One turning vector, and how many steps it has turned
The counts run from 0 to 473.
1.10 -1.18 0.18 1.98 1.19 -2.33 -1.03 0.80 -3.40 2.49 0.23 -0.25 -0.77
 -3.48 -0.35 1.16 -0.44 0.74 0.31 2.30 2.07 0.26 -1.67 -0.42 -0.88 -0.16
 -1.13 -1.67 -1.64 -1.43 2.09 0.28 -1.30 -0.55 0.14 0.19 0.24 -0.01
 -2.99 -0.86 -0.01 -3.40 -0.46 0.03 0.21 0.45 0.25 -1.50 -0.37 0.08 3.17
 0.22 0.56 3.29 -0.32 3.42 1.68 2.30 -1.33 => 331
-0.61 1.37 1.04 1.70 1.56 -0.41 2.18 -1.05 -2.45 0.48 -3.10 -1.99 -1.67
 0.10 -2.53 -0.02 -1.14 0.85 -0.99 0.20 1.69 -1.78 1.30 -0.59 -0.20 0.38
 1.99 0.05 0.72 -0.68 0.91 2.57 0.98 0.05 1.50 1.41 -0.55 1.78 -3.75
 -0.68 0.36 0.35 -1.23 -1.28 2.52 1.65 0.08 -0.18 -0.44 1.98 1.31 -0.44
 0.26 3.01 -0.70 1.80 0.45 1.59 -0.78 => 45
-0.41 -2.04 0.49 2.74 1.85 -1.47 0.02 0.62 1.19 -0.22 -0.28 -1.14 0.52
 0.60 0.93 2.07 -1.23 0.62 0.78 -0.95 -0.08 0.08 -3.10 2.04 1.08 -0.77
 1.81 -2.11 0.56 -0.19 0.35 -1.87 2.00 -1.38 -0.05 2.77 -2.69 -1.32
 -4.45 -1.84 -1.76 -0.39 -2.25 1.45 -0.17 -0.23 0.75 -0.40 -0.84 0.57
 0.54 -0.86 -0.29 0.48 -2.64 0.92 0.44 1.20 -0.74 => 274
-1.39 -0.67 1.29 -1.81 1.66 2.45 0.24 1.07 2.14 -0.81 -2.01 0.83 0.16
 0.69 0.25 1.66 -2.49 0.69 1.15 -1.00 -0.35 2.85 -1.27 1.68 2.00 -1.92
 -0.38 -1.90 -0.60 -1.04 2.51 -2.00 2.88 -0.11 -0.57 1.51 -1.86 -1.69
 -2.94 -2.25 -1.02 -0.08 0.29 3.65 0.87 1.11 -0.24 0.29 -0.40 1.28 0.40
 -0.11 1.33 0.06 -0.97 1.79 0.08 2.04 0.21 => 419
1.03 -0.09 1.53 -0.73 1.29 0.95 1.68 -0.30 0.54 1.55 -0.72 -1.34 -1.33
 -0.86 -3.03 0.09 0.56 -1.40 -0.58 0.28 1.42 0.89 0.07 -0.15 0.16 1.18
 -0.92 -3.26 0.51 0.31 1.04 -1.52 1.83 -2.14 3.03 1.54 -0.75 -1.67 -0.54
 -2.25 2.49 0.26 0.75 1.13 0.75 -0.58 -0.07 1.95 -1.19 1.34 2.20 1.00
 -0.20 -0.54 -1.97 2.18 2.13 2.52 -0.29 => 8
3.55 0.57 0.07 0.23 2.59 1.30 1.59 -0.46 -1.22 1.17 0.23 -0.50 0.17 0.06
 -3.21 0.81 0.04 -0.67 0.86 2.61 1.17 1.49 -1.95 0.85 1.25 -0.57 -0.89
 -0.98 -1.34 -0.31 -0.38 -0.07 0.79 -1.42 1.78 2.21 -2.05 0.23 -0.28
 0.67 0.34 -1.25 -0.72 -0.29 2.24 1.71 0.31 -0.20 0.62 1.01 3.57 1.83
 1.27 0.29 0.49 3.38 2.14 1.93 -1.33 => 71
-2.87 0.49 -0.84 1.70 1.03 -1.60 -1.20 -2.91 -0.72 1.15 -1.24 1.49 -0.04
 -0.88 0.00 0.80 1.99 -2.30 2.54 -0.61 0.65 3.11 -1.09 0.40 2.18 0.82
 2.43 0.41 1.54 -1.59 -2.37 -0.89 -1.21 0.74 3.05 2.17 -1.35 2.18 -1.38
 0.03 -1.41 0.03 1.68 -0.74 0.69 2.84 2.36 -0.75 1.73 -0.01 -0.06 -1.10
 1.64 1.69 0.51 -0.04 1.23 0.99 -1.23 => 314
2.34 -0.72 -0.12 3.68 2.35 -0.23 -0.78 0.10 -0.57 0.67 0.84 0.37 -1.77
 -0.35 -2.72 0.05 1.67 -2.11 -0.31 3.83 0.31 1.06 -2.14 -0.50 1.43 -0.48
 0.60 -1.65 0.81 -1.23 0.85 -0.67 0.60 -0.29 1.36 0.83 -0.60 -1.27 -2.07
 -1.55 2.65 -1.70 -1.64 0.52 0.40 -1.86 -0.05 -1.72 -0.64 1.04 1.04 1.46
 -1.21 1.23 -1.90 1.67 1.73 3.45 -0.98 => 333
-3.18 0.99 -1.13 -2.14 2.54 1.85 -0.25 0.82 -0.21 -1.71 -0.63 0.31 -3.39
 1.34 -0.49 1.49 0.19 -1.57 0.63 -0.11 0.45 3.14 -0.82 2.47 3.11 -1.33
 0.94 -0.49 0.78 -0.36 0.00 -3.06 3.28 0.02 -0.71 0.65 -1.34 -1.62 -3.82
 -0.16 -1.05 0.67 0.13 0.36 0.06 0.73 -0.65 -0.54 1.71 0.37 0.00 -1.23
 1.52 0.29 -0.32 0.38 0.42 0.91 0.70 => 26
-0.01 0.90 -0.78 1.82 2.00 -0.39 0.59 -0.42 -1.02 1.37 0.94 -0.71 -3.07
 0.52 -1.99 1.12 -0.32 -0.09 1.37 -0.81 1.08 0.94 0.28 1.48 -0.05 0.60
 0.20 1.12 -0.45 -0.43 0.38 -1.23 3.42 -3.00 2.25 3.98 -2.32 -0.13 -2.44
 0.65 -0.19 -0.59 1.81 -0.29 2.02 2.22 -0.35 1.24 0.99 -1.21 2.81 -0.56
 0.62 0.36 -1.06 0.44 1.91 -0.46 -2.82 => 207
-2.22 0.74 2.47 -3.38 0.19 0.17 1.07 1.07 -0.41 0.15 -3.16 -0.08 -1.65
 -0.76 0.43 3.21 2.60 -0.51 0.86 -1.04 1.11 -0.07 -0.10 2.14 0.81 -1.25
 0.00 -0.88 1.79 1.08 0.85 -2.04 2.64 -0.81 1.93 1.55 0.73 0.47 -1.63
 -0.99 -1.58 -0.15 1.10 0.89 1.17 1.79 -0.94 0.53 0.43 1.31 1.15 1.03
 2.15 -1.38 -0.49 2.53 -0.06 1.30 -0.64 => 99
-0.30 -0.03 0.73 -0.78 0.77 1.67 1.28 -1.90 -1.52 1.25 -3.17 -0.44 2.42
 -0.19 -1.30 -1.42 -1.99 0.13 1.70 -1.43 3.23 3.55 -1.09 1.27 1.09 1.84
 0.76 0.70 -1.65 -1.65 -1.03 -0.68 0.36 0.66 2.33 1.81 -0.69 0.01 -1.91
 -0.81 0.95 -0.45 1.11 1.40 1.11 2.90 1.44 1.07 -0.18 1.56 1.48 -1.04
 2.59 1.61 0.11 2.33 -0.70 0.98 -1.29 => 319
-1.40 -0.96 0.01 0.48 2.63 -0.03 0.00 -2.64 -0.12 1.39 -1.71 -0.40 -0.76
 -0.38 -1.45 -1.92 2.21 -1.56 -0.20 0.20 0.94 1.82 -2.84 1.96 0.03 1.40
 1.37 -0.28 1.57 -1.09 -0.37 -1.01 -0.26 -0.95 4.52 -0.15 1.63 -0.03
 -1.11 -0.50 0.84 0.94 -0.72 0.79 1.47 0.76 0.22 1.39 1.22 1.85 1.90
 0.34 0.58 0.06 0.08 2.65 -1.87 3.31 -1.34 => 179
-0.27 0.55 1.05 -0.22 0.43 0.89 2.40 -0.20 -0.87 1.86 -2.41 -0.30 -2.02
 0.81 -2.61 0.93 0.65 -0.64 -1.29 1.86 1.09 1.21 2.37 -1.77 2.33 -0.04
 -1.34 0.08 1.11 -2.20 1.61 0.17 3.02 0.66 1.31 1.63 -0.37 -1.32 -2.05
 -1.05 2.91 -0.51 -0.57 -0.13 1.70 0.77 -1.19 0.19 0.31 1.13 1.43 1.81
 0.26 2.22 -0.33 2.00 -0.73 3.49 -1.54 => 298
-3.51 1.22 1.54 1.14 0.23 -0.63 0.00 0.49 -0.86 -0.66 -3.13 -2.11 -0.29
 0.74 -0.24 1.03 0.69 -0.78 -0.16 0.04 1.11 0.56 0.15 0.13 2.12 -1.28
 3.02 -2.00 2.09 0.60 -1.24 -1.42 1.54 1.21 0.41 0.33 0.11 -0.28 -3.81
 -2.25 -0.66 -0.04 -0.38 -0.16 -0.30 -1.14 0.29 -1.36 -2.71 1.30 -2.67
 -1.85 0.42 2.28 -1.49 2.54 -0.94 2.17 0.16 => 445
2.18 -1.39 1.56 2.15 1.64 -0.16 -0.29 -1.40 1.74 1.93 -0.72 0.70 1.68
 0.27 0.88 0.30 -1.34 -0.31 -0.10 0.81 -0.10 0.68 -1.24 0.47 1.68 -0.17
 -0.37 -3.26 0.15 -2.44 1.22 0.84 1.05 -0.85 0.94 2.54 -2.30 -2.12 -2.38
 -1.78 2.24 -0.64 -1.49 0.38 0.49 -1.35 -1.02 1.86 -1.66 0.73 0.79 0.43
 -1.08 2.66 -1.44 1.49 2.35 3.46 -0.88 => 12
-0.90 -1.75 -1.10 1.51 1.40 -0.26 0.49 -2.33 0.09 0.98 -2.24 0.77 -0.75
 -0.68 0.01 0.22 -1.73 0.47 -0.39 -0.59 0.18 1.42 -1.44 0.08 1.46 2.38
 0.84 -1.71 0.27 -2.21 -0.43 0.63 1.33 -1.05 -2.20 -0.04 -1.17 -1.34
 -2.01 -2.55 1.20 -0.98 -0.94 -1.95 0.10 0.15 2.11 -0.39 -0.53 1.42
 -0.84 -1.26 -1.26 4.63 -2.28 -0.48 1.37 3.28 -0.62 => 84
-0.03 -0.99 -0.07 -0.67 -1.51 1.67 1.11 -0.80 0.02 0.98 -2.50 1.72 0.90
 -1.26 0.30 2.10 -1.19 -0.20 1.90 -0.64 0.81 1.95 2.52 0.75 0.67 -1.16
 0.50 -0.62 0.09 -1.91 -2.35 -0.75 3.04 0.42 -1.25 2.21 -2.40 -1.40
 -1.67 -1.12 -0.56 -1.47 -1.15 -1.32 -0.21 2.35 -0.91 0.79 0.98 1.51
 -1.06 -0.20 1.96 3.48 -0.27 1.17 0.22 1.72 -1.52 => 92
0.73 -0.43 1.22 2.59 0.24 0.51 0.42 -0.21 0.12 -0.76 -2.97 0.93 2.63
 -1.18 0.19 1.29 0.05 -0.06 3.57 0.15 -0.28 2.79 -1.17 1.67 2.05 0.08
 2.18 -0.69 -0.26 -0.53 -1.03 -0.13 1.20 1.58 1.28 1.46 -1.39 0.05 -0.90
 -0.79 -0.95 -0.25 -2.13 2.44 1.26 0.91 0.10 -1.24 0.16 2.18 -2.36 -0.81
 1.39 1.55 -0.63 2.63 -1.23 2.68 -0.84 => 384
-1.10 0.92 1.43 0.13 1.74 0.60 0.50 0.00 -0.92 0.06 -0.59 -1.17 -1.90
 -0.92 -2.25 -0.26 2.04 -2.59 -0.05 1.05 0.08 3.19 -0.27 0.77 1.58 1.18
 0.59 -1.83 -0.16 1.55 1.11 -1.67 -0.18 0.54 2.72 -0.37 2.61 -0.87 -2.23
 0.34 2.66 -0.14 -0.49 1.29 -0.90 -0.43 0.54 -1.53 -1.42 0.62 -0.92
 -0.90 -0.10 0.96 -1.21 2.98 -1.70 3.84 -1.42 => 188
0.89 0.34 -0.29 3.00 2.88 -0.84 -0.30 -1.01 -2.79 2.61 1.96 -0.12 -2.12
 0.74 -1.32 -0.67 -1.07 -1.25 0.40 0.22 -0.11 1.83 -1.65 1.22 0.35 0.78
 -0.32 -0.12 -1.98 -0.57 2.13 1.00 -1.08 -1.58 1.20 3.00 -1.00 0.70
 -2.95 1.39 1.52 -1.21 0.72 0.24 1.55 1.61 1.36 1.21 0.93 -1.49 2.75
 -1.46 -0.79 2.42 -1.20 0.52 1.75 1.01 -3.16 => 468
0.50 -0.25 -1.19 2.32 1.65 -0.51 1.07 -0.30 -1.50 -0.83 -1.53 -1.22
 -2.01 -1.26 -3.52 1.00 -2.48 1.20 -0.64 0.81 1.21 -0.52 -0.13 -1.54
 0.47 1.88 1.34 -0.56 -0.40 0.26 0.89 0.84 2.33 -0.74 -0.61 2.00 -1.63
 0.32 -2.03 -2.50 0.14 -0.80 -1.05 -1.50 -0.28 0.31 1.59 -1.93 -0.27
 1.28 1.42 -1.19 -1.18 2.12 -2.29 0.97 2.28 2.79 -0.72 => 336
-0.08 -1.50 0.51 0.38 2.14 2.49 1.41 0.31 -0.40 1.39 -0.44 -1.47 -3.71
 -0.67 0.18 -1.11 -0.14 0.15 0.62 -1.48 0.12 -0.30 0.38 3.08 -0.88 0.52
 1.04 -3.30 -0.42 1.29 -0.57 0.25 2.84 -2.37 0.94 0.32 -1.34 0.50 -4.63
 -1.91 -0.08 0.78 -0.05 0.49 0.66 1.42 1.40 2.17 0.22 0.22 0.62 -2.33
 -1.98 2.15 -1.67 -0.04 2.48 0.50 -0.23 => 146
-0.69 -1.83 0.92 1.12 2.84 0.47 -1.21 -1.64 2.99 0.32 0.48 3.99 0.70
 0.02 0.83 0.89 -1.07 -1.10 -0.37 -0.52 -1.74 1.66 -1.20 2.62 1.69 -1.85
 1.52 -2.35 1.34 -2.16 1.39 -0.75 1.33 -0.02 -0.97 1.47 -1.55 -1.80
 -3.37 -1.26 -1.84 -1.49 -0.73 0.45 -0.05 -0.79 0.55 -0.45 0.28 1.13
 -0.53 -1.39 0.73 1.42 -0.84 1.78 0.50 3.72 -0.25 => 21
-0.98 -0.10 0.83 -0.83 1.14 -0.39 0.63 -1.81 -1.53 3.93 1.27 1.16 -3.35
 -0.83 0.34 0.27 2.33 -2.87 0.52 0.82 0.02 1.20 0.11 1.78 -0.12 -1.08
 0.31 -1.27 0.19 -0.01 -0.59 0.40 0.50 -1.98 0.51 0.84 0.26 -0.31 -3.11
 0.76 0.78 -1.48 0.93 -4.05 0.24 1.33 0.65 1.34 0.17 -0.86 0.63 -0.80
 0.38 3.30 -0.35 1.75 2.45 2.30 -1.94 => 151
-2.54 -0.12 2.16 -1.71 1.41 -1.78 -0.13 0.03 0.30 1.24 -0.35 -0.20 -1.58
 -0.72 -1.32 2.25 -1.83 0.57 -2.90 -1.11 -0.30 0.21 -0.86 1.00 1.46
 -0.63 -0.08 -1.42 1.41 -0.10 0.91 -2.81 2.02 -2.61 -0.11 4.38 -0.43
 -1.14 -4.13 -1.85 -0.36 0.08 1.14 -1.39 -1.29 1.49 0.50 -0.09 -0.71
 -0.01 0.17 -1.18 -0.73 0.80 -1.91 1.19 -0.73 1.64 -1.17 => 18
-0.25 1.86 0.23 -0.89 0.31 2.12 1.75 0.01 0.10 0.18 -2.63 1.71 -1.31
 1.09 -1.58 1.52 0.57 -2.01 1.51 -0.19 -0.45 3.42 1.32 0.08 2.15 0.60
 -0.26 0.94 1.12 -1.58 1.12 0.11 3.37 0.85 1.00 1.84 -0.72 -0.61 -0.38
 1.35 1.26 -0.53 -0.13 1.37 2.50 1.73 -0.68 0.42 3.40 0.22 -0.17 0.90
 2.03 0.84 -0.53 1.49 -0.55 3.67 -1.97 => 97
-0.93 -0.08 0.88 1.38 2.05 -0.13 -0.32 -2.21 0.87 1.95 0.24 0.32 -2.02
 0.95 0.87 0.70 1.29 -2.33 1.35 -0.35 -1.52 1.51 -3.79 2.81 2.09 -1.07
 1.15 -3.27 0.53 0.57 0.67 0.27 -0.69 -2.85 1.81 1.24 -0.43 0.67 -1.90
 -0.41 -0.23 1.33 -0.80 0.35 1.14 -0.58 1.81 0.96 0.21 -0.52 0.21 -0.12
 -1.00 0.59 -0.28 0.64 2.35 2.65 -1.00 => 214
0.34 -2.37 0.53 1.94 0.59 0.24 -0.44 2.32 -1.37 0.96 -0.95 -0.74 -1.50
 -1.41 -0.23 2.06 -1.01 1.71 2.06 -0.51 2.01 0.05 -0.24 1.59 -0.81 -0.37
 -0.40 -1.00 -1.11 -1.15 1.51 -3.12 1.17 -2.50 0.26 2.12 -0.52 -0.30
 -3.84 -2.42 -1.43 -0.98 1.09 2.76 0.82 2.05 0.73 -0.22 0.43 0.45 2.42
 -0.92 0.58 0.90 -2.44 0.59 0.65 -0.42 -1.01 => 138
-1.07 -0.73 1.23 1.83 1.39 -0.60 0.13 -0.61 -1.84 1.61 -2.59 -2.68 1.07
 -0.07 2.15 -1.02 0.67 -1.22 1.32 -0.23 0.19 0.77 -2.95 2.61 1.22 -0.23
 2.84 -2.79 0.25 0.25 -1.19 0.01 -1.08 1.29 0.71 -0.01 0.54 0.51 -3.52
 -0.35 0.87 0.67 -1.61 0.81 -0.49 -0.77 1.03 0.89 -1.46 1.08 -1.09 -2.20
 -0.87 3.04 -2.13 2.54 -1.32 2.40 -0.33 => 184
-1.42 -0.56 1.42 -0.29 -0.81 -1.29 0.77 -1.20 -0.17 2.69 -2.18 -0.18
 -1.61 -0.66 2.59 1.18 2.20 -1.01 2.97 0.57 0.01 0.28 -1.08 -0.10 1.68
 -0.45 0.33 -2.29 0.91 -1.48 2.82 2.28 1.06 1.09 0.87 -0.92 0.09 -0.10
 -2.21 -0.91 1.81 0.18 -1.68 1.24 1.42 -0.93 -1.54 1.81 -0.25 0.15 0.55
 1.72 -0.97 1.82 -0.93 2.01 2.12 3.93 0.26 => 295
-1.82 -1.72 -1.09 1.32 2.48 1.40 0.15 -1.24 1.30 0.55 -1.21 1.23 -2.20
 -0.76 1.26 -0.52 0.13 -1.18 0.31 -0.81 -1.39 1.55 -0.95 0.65 1.81 2.49
 1.22 -2.11 0.57 -1.92 1.30 0.90 1.87 -0.54 -1.76 -0.55 -1.27 -2.25
 -3.42 -1.37 1.64 -1.05 -1.18 -0.46 -0.35 -1.83 0.79 -0.42 0.77 0.10
 -0.52 -2.52 -1.69 2.28 -2.04 0.45 1.57 3.95 0.44 => 85
-0.21 0.80 0.74 1.27 1.49 1.63 -0.07 1.17 0.57 -1.81 -0.73 1.11 -0.51
 -0.44 -1.98 0.00 1.96 -1.22 1.95 1.78 1.68 1.90 0.59 0.83 1.09 -0.62
 1.72 -1.77 1.47 -0.28 -1.52 -2.69 2.77 0.57 2.86 -0.03 -1.67 -0.82
 -1.86 -0.92 -1.58 -0.87 0.84 1.61 0.83 -0.44 -0.16 -1.29 -1.52 2.12
 -0.46 0.62 3.81 -0.50 1.32 3.03 1.66 2.04 0.47 => 453
-2.22 -1.21 0.28 0.53 2.13 -0.43 -2.40 -0.73 1.41 0.86 0.37 2.07 -0.77
 -0.83 2.77 2.57 0.37 -1.98 1.46 -0.03 -0.94 1.42 -2.03 1.94 1.82 -2.00
 1.11 -2.19 0.13 -1.10 1.38 -0.95 0.06 -0.84 -0.96 2.84 -1.45 -1.29
 -3.83 -1.09 -2.57 -0.41 -0.43 0.50 -0.60 -0.08 0.15 -0.20 1.53 0.34
 -0.57 -1.49 0.00 2.06 -0.40 0.60 0.54 2.02 -0.42 => 22
-1.01 -1.37 0.18 1.45 2.34 -1.07 -0.15 0.85 -1.70 1.21 -1.21 -0.13 -1.63
 0.45 1.90 -2.26 2.16 0.14 0.52 -1.39 0.23 0.15 -2.51 2.56 0.46 1.78
 1.45 -0.74 0.62 -1.74 1.00 0.59 0.30 0.93 1.75 -0.02 -1.12 1.30 -5.01
 0.32 -0.62 1.15 0.75 1.73 0.98 1.04 0.06 1.78 2.77 -0.11 1.93 -2.14
 -0.04 1.20 -1.05 1.03 0.03 0.41 -0.47 => 176
-2.85 1.12 -0.22 0.32 2.93 -0.84 -0.90 -1.17 -1.11 0.69 0.19 -1.64 -3.49
 0.56 -1.00 -2.68 1.18 -1.71 -0.38 1.14 1.46 1.16 -0.59 1.40 1.67 1.51
 1.99 -1.33 1.16 -0.20 -0.72 -0.96 0.72 -0.16 2.75 0.01 -0.66 0.48 -4.73
 0.00 1.73 0.94 1.88 -0.76 0.34 0.25 -0.51 0.79 -0.54 -0.04 1.00 -2.17
 0.59 1.45 0.05 0.95 1.47 1.01 -0.33 => 116
-0.25 -0.15 0.27 3.02 1.33 0.24 0.48 -0.43 -0.04 0.06 -1.83 -0.60 -1.06
 1.68 -2.30 0.38 2.87 -2.60 0.28 1.48 -0.08 0.98 -1.41 1.76 2.29 -0.38
 2.40 0.20 3.00 -0.89 -1.81 -0.41 1.76 -0.01 2.72 1.91 -0.24 0.89 -1.43
 0.57 -0.52 0.63 -1.12 0.60 2.71 -0.22 0.66 -0.55 0.28 1.82 -0.27 0.81
 1.08 0.78 -1.47 1.42 -1.59 2.38 -1.49 => 243
-2.26 0.11 -0.49 -1.28 1.38 -2.18 -1.08 -2.98 -0.36 2.31 -1.45 1.15
 -1.25 -1.15 -2.42 -0.14 -0.23 -0.41 -2.43 0.13 1.75 -0.08 -0.09 -1.79
 1.02 1.47 0.29 0.43 2.66 -2.41 0.53 -0.19 0.39 -0.21 2.46 1.30 -0.15
 0.64 -1.47 -2.00 0.59 0.32 1.71 -2.82 0.47 1.45 -0.01 0.00 0.23 1.87
 1.97 -0.41 1.34 2.40 -0.88 -0.15 -0.28 2.53 -1.38 => 370
